In the data rows, zero lies at 4.5, halfway between 4 and 5.
Here are some points, one per row:
[5 6 3 3 5 3 7 6 4 5 6 5 3 4 3 3 5 2 2 5 7 4 4 4 6 6 6 3 5 6 4 3]
[4 4 4 4 4 4 5 4 3 4 3 4 2 4 3 5 7 4 7 5 3 2 7 4 6 6 4 7 5 5 3 6]
[3 5 2 5 6 7 3 4 4 2 6 8 2 5 1 2 5 5 5 5 5 6 7 5 4 4 5 5 2 3 4 7]
[3 5 7 3 3 3 2 3 6 4 5 5 7 4 3 7 2 6 3 2 4 5 4 4 2 3 5 2 2 3 3 6]
[5 5 5 5 6 7 1 4 5 4 4 2 6 4 6 4 6 5 4 4 3 3 4 5 3 7 3 4 6 4 0 6]
[7 7 4 4 4 5 4 5 5 8 2 4 4 5 4 3 1 5 5 6 6 4 4 3 2 4 5 4 5 5 8 6]
[3 6 4 4 6 4 2 6 3 5 6 6 6 5 7 1 7 6 5 4 9 7 5 8 6 6 3 6 4 3 5 2]
[4 6 4 6 3 3 5 4 5 6 4 6 4 8 5 3 3 2 3 6 4 8 6 2 6 3 3 5 5 2 3 2]
[2 5 5 3 3 6 5 5 2 6 1 6 5 4 4 2 2 6 5 4 6 1 3 5 2 6 2 1 5 3 6 4]
[6 6 7 4 6 5 5 5 5 5 7 3 2 5 2 3 6 6 3 4 7 5 3 3 3 5 8 2 4 5 4 5]
[5 3 5 6 4 5 5 5 7 4 3 4 3 4 3 4 6 3 7 7 4 4 5 2 4 6 6 4 4 6 7 3]
[1 2 3 6 5 6 7 4 0 3 9 5 4 3 5 3 5 5 6 4 6 1 5 6 6 6 5 4 5 5 3 5]
[6 5 5 5 0 6 8 6 3 5 3 6 4 3 4 4 9 2 6 5 5 5 3 2 5 4 5 5 5 6 4 2]
[1 3 7 5 7 2 4 3 6 6 6 4 5 5 4 5 4 5 4 1 6 4 4 2 6 3 4 4 4 3 5 5]
[3 4 3 7 1 5 3 3 3 6 6 4 3 7 3 6 5 5 8 6 5 4 3 6 3 1 4 4 3 5 6 7]
[5 3 8 5 2 9 2 5 4 3 4 8 3 2 5 4 4 5 1 5 4 4 4 5 7 5 4 6 6 3 5 4]
[6 9 3 6 6 6 6 5 3 8 5 4 4 5 5 7 5 4 6 4 5 4 4 8 7 5 5 4 2 4 5 4]
[3 4 4 6 5 3 5 2 6 3 2 2 3 8 4 1 3 4 3 4 4 5 6 3 6 3 5 3 3 3 4 3]
[5 1 6 5 1 5 5 5 6 9 2 4 5 7 5 7 8 6 1 1 3 7 7 5 2 6 5 6 5 3 5 3]
[2 5 6 4 5 2 4 4 4 2 4 6 5 4 4 2 5 4 4 6 5 4 2 5 1 5 5 8 8 5 6 4]
[9 2 6 3 5 3 3 7 4 4 4 6 8 4 4 5 5 5 7 4 2 7 3 3 6 5 5 5 6 6 5 5]
[7 2 4 5 3 3 3 5 6 3 8 4 5 3 8 3 4 4 4 6 5 1 5 5 3 5 2 7 2 3 6 1]
[6 4 3 3 4 4 3 3 6 5 7 8 7 3 2 4 4 5 5 5 3 5 4 7 3 6 4 5 5 4 6 4]
[4 2 5 3 4 4 7 5 3 5 3 4 5 4 4 6 5 7 5 3 7 4 3 4 8 2 1 5 3 4 6 4]
[6 4 4 5 5 3 6 5 4 2 7 2 5 5 3 4 6 2 6 2 6 3 3 7 4 2 5 3 8 6 4 5]
[5 4 5 5 7 5 4 7 3 5 7 3 4 4 6 4 4 3 4 5 4 3 5 5 5 4 3 5 4 6 4 1]
[9 4 3 7 4 3 4 4 3 5 8 6 4 6 4 4 3 7 4 4 5 1 6 4 3 2 3 3 6 3 5 8]
[2 6 7 7 6 5 5 3 4 7 6 4 5 5 4 5 2 4 2 9 4 5 3 5 5 3 3 3 5 4 2 5]
[3 6 9 5 7 3 3 5 9 4 5 3 4 5 5 7 7 3 6 2 4 3 4 7 6 8 5 5 5 7 3 8]
[4 5 6 2 4 6 5 3 5 5 3 1 2 3 7 2 0 5 6 1 5 5 4 3 2 3 5 5 4 4 4 4]
[6 4 4 3 5 5 1 6 6 3 4 3 7 4 4 5 5 3 2 7 4 7 5 6 5 5 5 6 4 1 6 7]
[3 6 3 5 8 4 1 5 7 5 6 5 2 6 4 8 3 6 6 5 4 4 6 4 3 4 6 3 4 6 3 1]
[1 5 4 4 8 5 2 4 6 5 3 6 3 3 5 4 7 5 6 3 7 3 5 3 2 3 5 3 4 6 6 4]
[4 2 5 2 6 5 7 7 4 4 7 6 4 7 6 3 5 8 3 4 7 7 5 5 2 2 7 4 3 5 2 4]
[6 7 6 6 4 4 5 6 4 5 3 4 7 1 5 4 2 6 3 5 8 4 7 3 4 4 5 3 5 7 3 3]
[5 5 1 5 4 2 6 5 6 4 8 2 4 5 4 6 4 7 6 6 2 7 3 2 4 6 5 5 2 7 5 5]
[2 4 4 1 7 6 4 5 7 5 4 5 4 4 2 3 6 4 5 6 6 4 3 4 7 5 4 3 7 4 1 4]
[5 3 7 3 3 5 1 3 6 5 4 8 6 5 2 5 5 5 8 8 6 5 7 5 5 3 7 0 7 5 5 3]
[7 5 5 5 5 4 5 2 2 6 7 5 1 5 4 6 3 1 2 7 4 5 3 5 3 3 3 1 7 3 4 4]
[5 6 6 5 5 3 6 4 5 3 4 5 5 7 5 3 3 4 6 6 7 5 6 5 4 6 3 4 3 4 4 5]
[2 2 6 5 4 2 5 5 3 5 3 2 9 5 1 7 4 3 6 4 5 5 5 4 4 5 7 6 3 7 2 7]
[5 5 6 3 3 5 5 7 8 4 7 7 3 7 5 4 6 5 2 6 7 5 5 8 5 4 3 6 4 8 4 6]
[4 5 3 5 3 3 5 5 4 6 5 4 4 3 3 4 5 7 4 7 6 2 5 8 6 6 3 4 5 6 2 4]
[3 3 3 5 5 3 6 5 6 4 8 4 6 6 7 3 4 0 7 6 4 7 3 6 6 4 5 0 1 5 6 4]
[4 9 8 3 4 7 6 5 5 6 6 3 7 6 4 3 3 4 4 4 4 6 4 4 4 5 5 7 5 5 5 2]
[5 4 4 4 3 3 7 4 7 4 4 4 3 3 7 4 3 6 5 7 6 4 5 6 4 4 9 5 4 6 7 6]
[4 5 6 2 4 7 3 6 3 3 4 5 4 7 5 5 5 4 0 5 1 5 5 3 5 1 6 4 4 7 5 6]
[7 4 6 3 5 6 7 4 4 3 5 5 1 7 4 3 3 4 7 2 2 6 2 7 5 5 5 4 4 3 1 5]
[1 4 8 8 3 4 5 6 2 2 6 6 2 4 5 5 2 5 6 5 5 4 5 4 3 5 7 5 5 5 8 2]
[2 7 3 5 2 4 3 6 8 4 4 4 6 3 4 5 8 5 5 4 4 5 4 4 4 5 4 1 5 3 1 3]
[4 6 2 6 6 8 3 4 7 5 4 5 4 7 4 3 9 6 5 3 4 5 6 2 4 2 4 6 4 5 3 4]
[7 5 3 1 7 5 5 4 5 4 3 4 3 5 5 5 7 2 2 5 4 2 7 7 4 1 4 3 4 3 4 5]
[5 5 5 4 6 2 6 4 5 3 1 6 2 4 7 4 4 4 5 6 3 6 4 6 6 6 6 3 8 4 7 5]
[2 3 7 2 5 5 4 5 2 6 6 2 5 4 3 3 7 6 4 7 5 5 6 7 5 5 4 6 4 5 6 3]
[3 4 2 8 2 7 6 4 6 4 5 4 5 7 6 5 5 3 4 4 5 4 5 6 2 6 3 5 3 3 3 5]
[5 7 5 5 4 7 6 4 5 4 4 4 2 4 2 4 5 2 4 5 3 3 4 6 6 4 4 1 2 6 8 5]
[3 6 4 5 3 5 4 4 4 6 6 2 6 3 2 4 6 4 5 4 3 5 8 1 5 3 4 1 6 5 7 5]
[6 4 3 6 4 4 4 2 5 3 3 4 5 8 3 5 2 5 2 0 3 5 5 8 6 7 2 4 4 6 3 1]
[2 6 4 4 5 4 4 5 5 6 5 8 6 4 3 7 3 6 6 4 2 4 3 5 5 2 5 6 1 6 8 5]
[4 3 5 8 4 4 3 7 2 5 4 5 6 6 4 4 3 5 3 0 6 5 5 5 5 4 3 4 5 7 7 4]
[3 5 2 5 6 5 3 2 7 3 4 2 4 4 2 7 3 5 2 6 6 6 2 3 4 5 6 6 8 4 6 5]
[6 6 4 4 6 5 2 4 2 5 5 4 3 7 5 7 6 1 5 2 6 7 4 6 3 5 6 6 5 1 4 6]
[3 5 2 2 4 2 2 4 3 6 1 7 6 8 6 4 5 3 3 4 5 1 3 3 7 7 8 4 4 4 6 7]
[4 3 4 5 4 6 5 3 8 5 6 6 8 8 7 4 6 7 3 5 5 2 5 3 6 4 5 5 7 3 4 7]
[6 5 2 4 4 5 5 3 1 1 3 5 4 2 8 4 5 1 5 6 3 2 2 4 3 5 5 7 2 4 6 5]
[6 5 5 3 1 6 4 5 6 5 6 7 6 5 7 5 5 1 3 4 6 1 3 5 4 6 3 1 5 7 3 7]
[5 3 6 6 6 5 1 7 2 5 5 4 5 2 4 2 4 8 6 5 2 5 2 4 6 7 7 5 4 5 2 5]
[7 7 6 5 3 5 5 5 6 4 4 4 3 2 3 5 6 6 2 4 5 4 4 5 6 4 2 5 6 8 5 3]
[5 3 4 5 3 7 5 4 4 6 5 5 5 5 6 7 3 4 7 4 8 6 5 4 4 4 7 5 3 4 4 3]
[5 6 5 8 3 1 5 3 4 4 3 5 6 2 5 2 6 2 6 2 5 2 4 3 7 3 7 7 2 2 2 4]
[7 6 4 4 5 2 5 2 2 5 4 5 5 3 5 3 5 6 5 5 4 7 4 8 4 2 7 4 8 8 3 5]
[3 6 2 4 4 2 6 6 6 4 8 4 7 1 5 1 6 5 4 1 6 5 5 4 3 3 6 2 4 4 5 5]
[3 3 1 3 5 5 5 8 5 5 6 4 3 2 4 5 1 0 3 4 2 4 7 5 4 4 5 6 6 4 2 7]
[5 3 7 4 5 5 3 4 7 4 4 5 5 2 2 8 4 3 4 5 7 4 2 6 5 5 3 6 1 9 4 5]
[3 4 4 5 5 7 7 5 5 4 2 3 6 6 4 5 5 7 6 5 4 3 8 6 2 1 4 5 4 3 5 4]
[5 5 7 8 5 5 5 5 4 7 4 5 4 5 4 4 3 2 3 7 6 2 4 4 4 1 5 6 2 6 2 6]
[4 5 3 7 6 6 3 5 2 0 5 2 8 6 7 4 5 5 4 4 5 2 4 5 7 4 5 2 3 7 7 5]
[5 3 1 5 5 7 7 7 4 5 2 6 6 3 3 5 6 7 5 6 2 5 4 6 5 3 3 4 4 2 6 5]
[4 6 6 4 5 5 3 6 5 5 5 7 3 3 9 6 5 7 4 5 1 6 7 4 3 6 5 5 3 5 5 6]
[2 2 4 4 4 3 5 1 3 6 6 6 2 5 6 6 5 3 2 1 3 3 5 4 5 4 3 5 7 5 5 7]
[7 2 6 9 3 4 1 5 3 8 3 3 4 4 4 5 7 5 2 4 6 4 2 4 5 6 4 4 2 6 6 4]
[3 4 6 2 4 3 4 6 0 2 4 2 5 5 5 7 5 5 1 6 6 6 4 7 4 4 6 3 2 2 2 3]
[2 7 4 6 4 4 6 4 4 5 3 6 5 3 6 5 6 6 5 5 3 4 5 4 7 2 4 5 6 5 6 6]
[3 6 7 3 4 3 6 2 2 4 4 4 7 6 5 7 8 7 8 6 3 4 1 4 5 5 0 5 5 6 3 4]
[5 4 3 2 6 6 5 3 4 3 3 4 1 8 4 6 6 8 3 2 6 6 3 1 5 3 4 4 2 5 4 3]
[2 6 2 4 0 1 4 6 3 5 5 5 0 3 5 5 3 7 5 3 3 5 5 4 4 5 4 1 3 4 4 4]
[4 6 4 3 5 3 5 9 5 6 4 7 6 6 2 4 5 4 4 4 4 8 2 6 2 5 0 6 7 4 3 7]
[6 6 7 4 3 5 2 3 4 1 5 7 4 4 3 4 6 5 4 4 6 5 5 4 3 3 2 4 3 5 6 7]
[4 6 6 6 5 8 7 1 4 3 4 5 6 4 5 3 1 8 3 5 5 6 4 6 8 6 5 3 5 4 4 5]
[4 5 4 4 7 2 9 3 5 7 5 5 7 3 3 3 5 4 4 5 4 2 3 3 2 5 3 3 1 4 4 2]
Along one direction, these points spread out more than along any other. Take the direction at right angles to it along which they spread out most. Then take the direction at right angles to both along which they spread out most. Go by this last direction. How many in every 100 of the points above lie lower along it than each point below? Round to a whole number. More than half of the points above lie lower than the first one.
[6 3 3 4 4 5 5 5 2 4 4 5 4 3 2 6 2 3 6 5 8 3 5 0 5 7 4 3 4 5 4 3] 44
[4 5 4 4 3 3 6 5 6 4 2 6 5 6 1 5 5 6 5 6 4 3 9 5 5 7 8 7 3 3 5 4] 18
[4 4 4 0 4 6 5 1 3 7 8 3 6 2 3 4 5 5 4 6 6 6 8 4 6 9 6 3 6 4 7 5] 52
[5 6 6 1 5 6 3 2 5 7 7 5 6 5 4 5 3 3 5 5 3 4 2 5 5 3 6 5 6 6 2 3] 80
[6 3 4 3 6 5 5 5 4 3 3 7 6 6 4 4 3 6 6 2 3 4 4 6 4 4 6 6 4 4 4 0] 37
[6 3 6 4 4 2 5 6 4 6 6 5 5 6 5 4 5 6 5 6 1 1 5 0 4 3 1 3 4 4 2 4] 36
[5 6 2 6 3 6 5 2 3 4 6 5 4 6 5 8 2 7 6 6 8 3 4 3 4 4 4 6 7 5 4 3] 38
[5 5 6 1 4 2 4 8 9 6 7 3 4 4 3 6 3 7 6 5 7 2 4 6 6 3 5 4 5 0 4 4] 42
[5 6 5 3 0 6 2 8 5 4 3 2 4 8 5 2 2 4 8 5 5 4 5 4 5 4 4 7 6 5 5 6] 53
[4 6 5 4 5 6 5 6 3 1 7 5 5 6 4 9 5 4 4 4 3 4 6 3 2 5 5 4 8 1 7 3] 61
[3 1 7 5 5 7 9 5 5 5 3 3 6 2 7 5 3 4 6 4 5 8 5 4 6 3 4 4 5 3 4 8] 37
[3 4 1 6 7 5 3 6 5 6 4 5 4 3 5 7 4 6 4 4 6 7 7 3 6 4 1 4 7 5 5 4] 20
[6 4 4 2 5 6 3 0 5 4 4 6 4 4 6 4 5 2 7 5 4 8 8 3 2 5 2 5 3 7 4 5] 63
[3 2 3 4 1 6 1 0 8 6 5 4 2 2 4 3 5 4 4 4 3 6 2 5 6 1 4 6 7 6 6 4] 48
